The rows of Z fall into 3 groups, which share some directions, and each row is roughly a mix of its group's hidden directions.
Z:
[[ 40 -28  -5  48  23  -5   7  -1 -21  35]
 [-28   1  26  38   4  -2  12 -22 -54 -23]
 [-41  34  19 -44 -10   4   2   2  16 -39]
 [ -7  18   3  34  10   0 -10  41  60   8]
 [ 18 -18   6 -19   3 -15 -12  51  48  25]
 [  0 -15 -35 -54 -22  35  18 -17  16  -7]
 [ 21  14 -23 -45  -9  28 -11   3  39  35]
 [ 19 -45  21   9   6 -20 -21  20  53   2]
 [ 14  -7  -1  -4   4   6   7  42  65  25]
 [-23  23 -22  59   9 -10  -7  16  37 -10]
 [-60  14   4 -10   3   3  40 -15  11 -33]
 [ 10 -55 -43  16   8  25   8  -8  29   4]
 [ 14  13  54   7 -31  -9  17   1  20  44]
 [ 11   8   3  -7 -32  52   4 -49 -19  17]
 [-20  39   0 -11  32  17  16   2 -56 -16]
 [-31  56 -28 -15  17 -16  20  12 -25  -9]
 [ 22 -36 -14 -45 -51   4   4 -10  -8  13]
 [ 14  24   3  52  17 -14 -43  29 -15  11]
 [-29  31  -2   4  28   2  10   2 -61 -22]
 [-35   4  42  39   2   1  11 -32 -33 -13]
 [ 21 -38  10   6  -8  -6 -25  -9  64   1]
 [ 13  -3  -4   2  10  -1 -12  52  61  13]
 [ 13 -27  57  13  30  18  -7 -16  26 -22]
 [ 23 -24  20 -57   9  22  -9  -5 -38   4]
 [-29  -6 -59   8  17  28  11 -19   3 -30]
 [-29  28  19  39  -5   8  14 -44 -34  -6]
 [-27  44   4  51  -6  -2  18  -3  35 -12]
 [  4 -48 -35 -25 -52   5   2  -4  -2   5]
 [-64   7  -2  -7  -5   5  38 -17   4 -31]
 [ -6  17  54  13 -12 -11   5 -31 -45  14]
 [ -5 -19 -23  31 -13 -19 -40  21 -16  48]
 [ 15 -14 -31  44  -5   1 -37  34  31  14]
 [-10   7  29  53  29 -32 -21  23  -9  13]
 [-30  -5 -62  34  15   2   5  -7  13 -23]
 [ 15 -58  -7  -8 -16  29  42 -17  -9 -10]
 [-10 -10   0  15  28 -55   3  45  15 -23]
 [-16 -29 -16 -49 -48  -5  11 -17  -8  19]
 [-18 -20   3  27  26 -50  -9  36 -13 -27]
 [ -6  24  -5  51  -8  -5 -44  34  18  15]
 [ 18 -18  30  16  28  20   0 -28 -15 -54]
 [-17  24  30  59 -13   6   5 -14  12  33]
 [  5  -2   8 -23  -5 -19  12 -35 -64 -23]
 [-27  -5 -38 -24  16  56  -6  -3  20 -20]
 [-51 -20   8  30  30   1  40  -9 -20   5]
 [ -4  32  -8  -9 -12  40  17 -36 -50  -1]
 [-19  11  38  14  53  -7   6  -3  -3 -44]
 [-21  27  32 -32  22  -7  34 -26 -28 -24]
 [-14   6  -9 -64 -35  -6  10   1  26 -21]
 [-15 -31  12  42   9 -45  -2  24 -25 -25]
 [ 35 -43  11   9   2  36  42  -6  -2 -24]
 [-26 -15  36  43  21 -23   4   0 -32 -30]
 [ 30 -20 -38 -10 -55   8  -6  -5   7  31]
 [  5  23  54 -17 -10 -20   6 -20 -47 -12]
 [ 21 -26 -41  42 -22  17 -38   6   9   7]
 [ 28 -29 -34  28 -23   9 -35  24  25  18]
 [-11  -4  47  18  44   4  -6 -21  19 -39]
 [  7   7  36 -22  -5 -23  10 -26 -60 -13]
 [-36  34  12  13 -23  50 -21 -26   7  -2]
 [ 37 -47  -6 -36 -36  12  12  -8  -4  20]
 [ 18 -11 -20  39 -22   4 -37  37  32  20]
 [ 14  31   8  52  25  12 -25  23  31 -10]
 [ -7  41   2 -15   6  46   9 -49 -15 -12]
 [ 16 -30 -11 -48 -52  -3  -1  -9 -11  23]
 [ 10 -40  13  15   2 -37 -15  28  50   1]
 [ 35  -7 -26 -18 -34  45  -2 -28 -27  10]
 [ 13  23  57 -14  -5 -16   2 -16 -47 -11]
 [-28  35  30 -38  13 -11  24 -31 -25 -11]
 [ 33   0  33  20  -9 -54  21  -2 -24  19]
 [-10 -27 -14 -46 -49  -2   5 -23 -18  23]
 [ 23 -34 -31  28 -19  11 -27  24  33  25]
 [ -6   6  42   8  51  11  -2 -19  15 -43]
 [-21  -1 -16  63  10   7  -3  10  36  28]
 [ -6 -47 -27   2 -54  22   8 -15 -16  -1]
 [ 43 -15 -31 -22 -33  40  -5 -18 -16  11]
 [-32  40  13  55  -8   6  -3 -28 -12 -10]
 [ 21 -24 -16 -25   1  -7 -12  47  49  17]
 [ 25 -28 -21 -39  -6 -12 -18  41  35  11]
 [ 15 -31 -42  47 -20  15 -32   3 -10   0]
 [-44  34   4  22  21 -22  16  -7 -36 -28]
 [ -8  13  29  58  30  24 -21   0 -17  17]
 [ 20   8  51   3 -23  -7  15  12  30  46]
 [-33 -40 -17  29   0   6  36  28  26 -18]
 [ 28  12 -31 -46 -15  22  -3  12  32  34]
 [ 18 -25 -31   8 -55 -27   5  12  17  28]
 [-21 -33  21  -4  -4  -3  49  -5 -50  -3]
 [ 14   3  23  -1   7  53   1 -50 -20 -22]
 [-35  10  10  15 -40 -11 -12  -5 -57  12]
 [-47 -26 -30  37 -36  -2  -1  23   1  -3]
 [ 27  11  17 -33  25  24  31 -24  28 -35]
 [  6   2  37  -5 -12 -16   8 -36 -61   6]
 [ 31 -31  13  -8  13   4 -22   1  63  -9]
 [  9 -23  -7 -61 -35   7  15 -29   3  13]
 [-24  37   6  21 -37 -13 -37   0 -41   5]
 [ 26  -6   2 -54 -10 -19   6 -14 -42 -29]
 [ 19 -51 -43  24   4  30   0 -10  24  -1]]
Here is one row of each group, with its name. Which group are the others in?
[-37   6  33  37   5  -2   9 -20 -49 -13] : V
[-18  40  38  -5   6 -38   2   8 -15 -42] : C
[ 30 -43 -16  35   0   7  -8  38  27  21] : G

[  5 -41  34  35 -13 -21  -9 -14  44  -7] : V
[ 24   7 -11 -15 -41  46  10 -39 -12  21] : V
[-22  10  50  16  49   3   4 -10  -2 -33] : V
[-21 -17  21  23   9 -49  -7  29  43   6] : V
[-31   4  29  31 -18 -19   7  23 -53  12] : G
[-34  30  -5  11  22  -3   8  -4 -60 -24] : V
